One vector is turned by the same rotation once a tick. Each row is the vector after some number of ticks, and that number follows the row.
The counts run from 0 to 570.
[125 157 101 120 138 154  83 102 136 152  82 115  99 160 134 173 156 121
 108 146 144 103 133 183 118 152 133 121 170 133 173 138 118 142 144 147
 145 123 122 117 138  89 153 123 134  67  99 111]
363
[ 94  86  84 180 114 126 140 136 174 104 143 107 160 108 102 182 119 121
 114  94 151 149 118 112 134  89 131 103 151 182 127 124 155 122 146 126
 110 118 105 151 102 161 164  92 137 103  94 108]
145
[ 93 154 130 140  96 110 113 120 152 138 122 122  94 151 145 128 141 154
 143 118 116 112 177 159  97  94 111 128 174 166 167 108 123 114  74 142
  81 152 144 149  96 113 102 101 182 126 118 116]
497
[141 107 101  98 130  85 149 116 131  85 124 164 138 100 142 102 115 164
 121  99  91 112 143 135 145 147 154 156  92 133 197 135 146 113 129 114
 104  90 155 108 122 132 113 140 102  87  74 174]
174
[131 117 127 112 137 102  87 117 128 165 122 118  90 142 156 188 141 141
 130 123 137 117 118 149 102 127 134 109 211 175 190 115 114 131 154 126
 115 143 135 129  93 108 127  92 145 112  78 145]
367
[136 165 133 182 112 111 155  76 130  83 135 146 138 144 113 145  94 121
 143 110  99 168  89 148 130 133  99 113  76 148 180  98 137  81 162 127
  95 135 116 130 136 124 135  87  87 113 119 153]
432
[122 102  94  98 131  91 142 122 146  86 128 168 132 108 111 104 114 171
 106 104  89 120 160 154 142 139 159 147  91 116 181 150 144 110 123 123
 121  98 163  95 114 131 116 136 105  72  90 143]
175
[146 146 144 135 110 142 147 133 138 116 118 102 121 189 112 165 116  82
 140  85 199 111 103  95 131 100 141 149 130 114 131 114 145 157 167 129
 124 139  88 190 124 126 153 104 127 136  77 113]
35
[189 142 180 118 173  82 127 150 120  97 126 126 125 150 132  91 113 111
 100 139 123 147 103 113 166 171 151 177 114 137 147  89 135 108 165 121
 117 119 153 125 114 107 116 139  81  99 120 177]
450
[104 153  95 118 111 121 122  86 173 119  94 107 139 164 112 153 177 138
  82 149 112 152 153 133  83 105 120 106 132 127 163 141 125 102 140 128
 103 117 153 105 105 117 117  55  94  92 115 141]
530
[130 158 185 143 165 115 116 147 139  96 100 123  89 158  99  96 103 156
 147 147  75  94  95 122 124 127 142 145 127 159 190  93 144  97 120 135
 113 113 143 123  60 120 114 137 108 145 100 152]
335
[ 95 105  98  87 112  95 148 115 153 131 151 137 131 187 146 108 170 147
  92 131 101 116 157 134 122  77 108 111 148 100 168 164 155 108  88 123
  90 126 136 112 102 155  99  84 133  97  86 127]
402
[104 105 116 157 116  89 149 157 146 105 127 105 102 103 115  79 118 157
 141 132  96  99 131 126 155  76 131  95 168 135 170 109 158 105  65 123
 116 145 151 136  93 126  72 157 138 147 148 107]
502
[ 84 141 170 133 148 144 145 134 149 112 161 115 124 188  68 136 100 115
 173 132 141 143 138 150 119  84 142 130 130  87 144 134 119 123 146 167
 176 145  97 154 135 134 127  81 106 172 164 113]
314
[107 140 197 148 168 114 107 137 146 126 141 123  95 179  96 117 131 139
 131 179  96 118 143 130 137  98 143 149 139 138 114 107 137  97  88 181
  98 164 121 141  90 110 122 126 148 147 172 141]
220
[112 143 107 154  98  80 136 163 162  85 124  80 120 127 140 111 187 111
  96 130  97 135 126  56 143  97 116  72 127 126 115 143 145 157 103 121
 145 128  95 169 163 121 125 146  94 135 114 130]
520
[ 90 108 148 135 131 154 135 111 152 147 180 184 117 107  96 153 147 139
 173 114 133 120 196 162 147  83 161 133 124  99 137 156 134 127 132 150
 166  84 113 155 147 119 140  91 109 133 128 139]
182
[144 104 148 105 160  47 145 142 106  92 172 134 123 130 135 134 102 115
 136 115  99 162 110 135 153 159 169 132 137  97 157 147 117 147 166 151
 147 150 133 122 179 120 105 137  95 140 139 190]
190
[153 149 116 175 134 107 139 142 146 103 126 129 114  99  62  81  99 128
 145 125 114 158 126 169 151 115 129  88 146  99 161 103 124 107  96 135
 103 107 208 160 130 134 113 138 136 141 145 108]
210
[ 86 102 169 103 155 133 130 128 133 129 170 166 129 115 132 150 125 141
 187 119 139 126 164 149 135 105 158 155 132 137 151 152 128 133 164 162
 138  98  77 159 177 122 137  85 115 149 122 183]
184
[109 117 155 125 139  50 125 176 148 132 145 125 102 149 104 127 115 161
 141 142 125 133 146 148 147 138 129 164 172 151 142 140 116 118 123 203
 133 153 135 109 113 115 104 152 175 139 167 143]
92
[189 197 161 167 115 143 132 142 147 130 117 142 107 165  75 133 140  98
 124 106 171 147 138 135 147 111 127 124 119  92 105 105 133 134 126 145
  94 110 155 181 134 130 176 141 144 112  91 127]
327
[175 176 144 158 122 118 141 146 148 115 118 123 119 180  54 121 126 102
  87 116 149 145 123 138 159 119 140 126 118  54 113 121 126 137 119 151
 123 134 168 138 112 126 144 154 132  88 116 100]
325
[121 100 166 141 197 193  89 121 143 150 116 144 105 131 100 159 143 124
 129 183 141 100 126 151 160  98 170 137 147 107 123 135 156 113 135 163
 125 113 108 117 109 114 163 132 101  99 132 151]
346
[194 146 149 147 133 101 122 152 141 118 136 159 111 119  98 110 152 109
  89 110 116 138 162 128 175 167 139 150 113 134  94 113 146 129 134 126
 100  87 174 134 138 110 164 158 117  62  90 146]
454
[ 99 178 178 139 137 103  83 117 148 136 148 139 101 143 140 172 157 143
 143 115  91 138 162 150  91 131 126 115 135 143 155 144  97 158 144 135
 155 122 117 144 158 100 153 102 109 109  80 160]
72
[179 164 145 145 136  74 143 161 134  76 134 108 140 156  89 104  99  95
  94 119 123 185 106 129 147 155 142 126 124  98 125 107 127 129 156 149
  91 150 159 149 167 143 131 145 123 103 128 142]
322
[113  97 115 129 150 118 113 172 161 114 114  73  99 146 114 123 145 126
 111 154  92 103  93  92 129 123 126  76 193 157 163 140 143 132 134 127
 141 107 135 104  79 142 119 115 103 136  80 121]
241
[125  96  94 125 122 108 171  99 136 100 159 160 140 143  76 153  96 145
 129  97 108 142 115 157 140  95 144 108 122  66 159 183 149 113 146 162
  92 111 155  97 139 184 140 112 135 118 109 144]
307
[148 116 176 149 163  95 132 176 131  90 134 102  86 151 127  95 122 121
 122 161  86 100  86  87 183 121 126 128 138 132 114 131 159 112 112 183
 100 144 100 121 118 131 116 176 142 134 127 147]
224
[122 114  82 161 102 123 133 118 126 109  92 116 111 121 132 160 129 119
 148 111 181  86  81 109 168 129 133 140 122 144 185 116 141 139 143 131
 178 141  77 143 121  80 126 171 110 111 134  98]
263
[ 82  99 110  88 147 134 145 162 153 120 137 125 149 136 150  71 132 127
 146 127 177  95 147 127 159  96 136 167 129 125 189 131 147 129 112 114
 189 106  82 158 155 119  91 104  98 124 131  99]
280
[ 96 118  85 134 136 165 147 136 137 114  96 114 135 103 120  90 136 129
 128 164 144 100 132 161 176  74 136 133 126  85 145 135 169 102  75 163
 105 134 110 135 165 134 100 148 136 104 172 112]
507
[157 112 129 154 175 152 131 157 145  89 113 131 120  92  93  86 113 141
 123 152  99 102  97 133 185 134 140 123 116 132 156 127 165  91 121 154
  87  80 163  99 113 155 145 163 118  91 108 141]
340
[134 114 101 140 103  97 165 121 125  77 165 100 150 144 120 150 112  72
  78 109 110 172 142 137 151 146 141 118 127 119  87 119 145 104 153 143
  90 176 126 131 160 132 119  87 121  90 141 130]
28
[107 112 110 113 107 135 166 143 146 109 128 109 126 125 106  93 161  96
 153 138 142 125 167  98 145  72 133  98 140  95 134 135 148 123 121 108
 153  90 133 175 154 122 100  88  81 183 148 126]
409
[132 108 129  92 143 109 138 130 107 123 145 137 163 129 173  85 137 104
 141 136 164 151 153 124 155 117 143 163 127 122 165  92 130 113 133  74
 138 123 116 179 172  86  87  90  73 122 150 159]
283
[140 104  91 122 125 112 152 141 140  85 144  99 159 176  99 156 105  72
  69  99 159 146 108 120 144 131 161 138 139 101 102 147 153 135 165 157
  93 164 111 131 148 159 149 119 143  83 110 120]
30
[122 159 193 120 175 140 129 175 156 102 123 119 131 173 104  84 109 110
 143 144 145 115 139 133 147 146 130 193 109 145 160  98 131 110 151 153
 179 110 104 140 116 110 114 103  90 116 136 127]
446
[121  88 131 121 178 103  94 129 120  86 133 138 100  97 131 114  99 156
 148 136  56 107 105 154 145 176 164 121 144 170 191 131 133 113 140 141
 128 103 144 106 133 122 136 141 111 116  94 162]
467
[112 103 125 127 114  85 117 136 148 153 132 106  75 134 134 167 139 143
 132 117 107 102 142 162 123 134 108 107 202 177 177 124 121 119 133 133
 146 132 147  98  69 110  98 100 143 121  93 105]
369
[109  67 102 130 134  90 150 145 161 159 166 152 149 145 139 130 138 147
 108 100 155 116 119 124 158  84 132 130 161 131 180 139 155 131 117 115
 140 134 111 123  73 157 120 121 119  90  81 100]
274
[102 100 125 130 133  75 124 155 147 105 118 107 113 124 141 108 105 159
 152 132 118 109 104 126 127  87 141 116 185 174 194  98 145 123  86 133
  73 146 137 145  96 143  92 139 158 147 117 136]
500
[134 103 118  90 148 109 107 127 130 121 122  91 130 162 142 126 171  91
  82 179 129 148 151 117 132 122 133 122 174 147  96 131 149  94 127 143
  46 130 132 129 151 120 128  81 135 108 138 177]
123
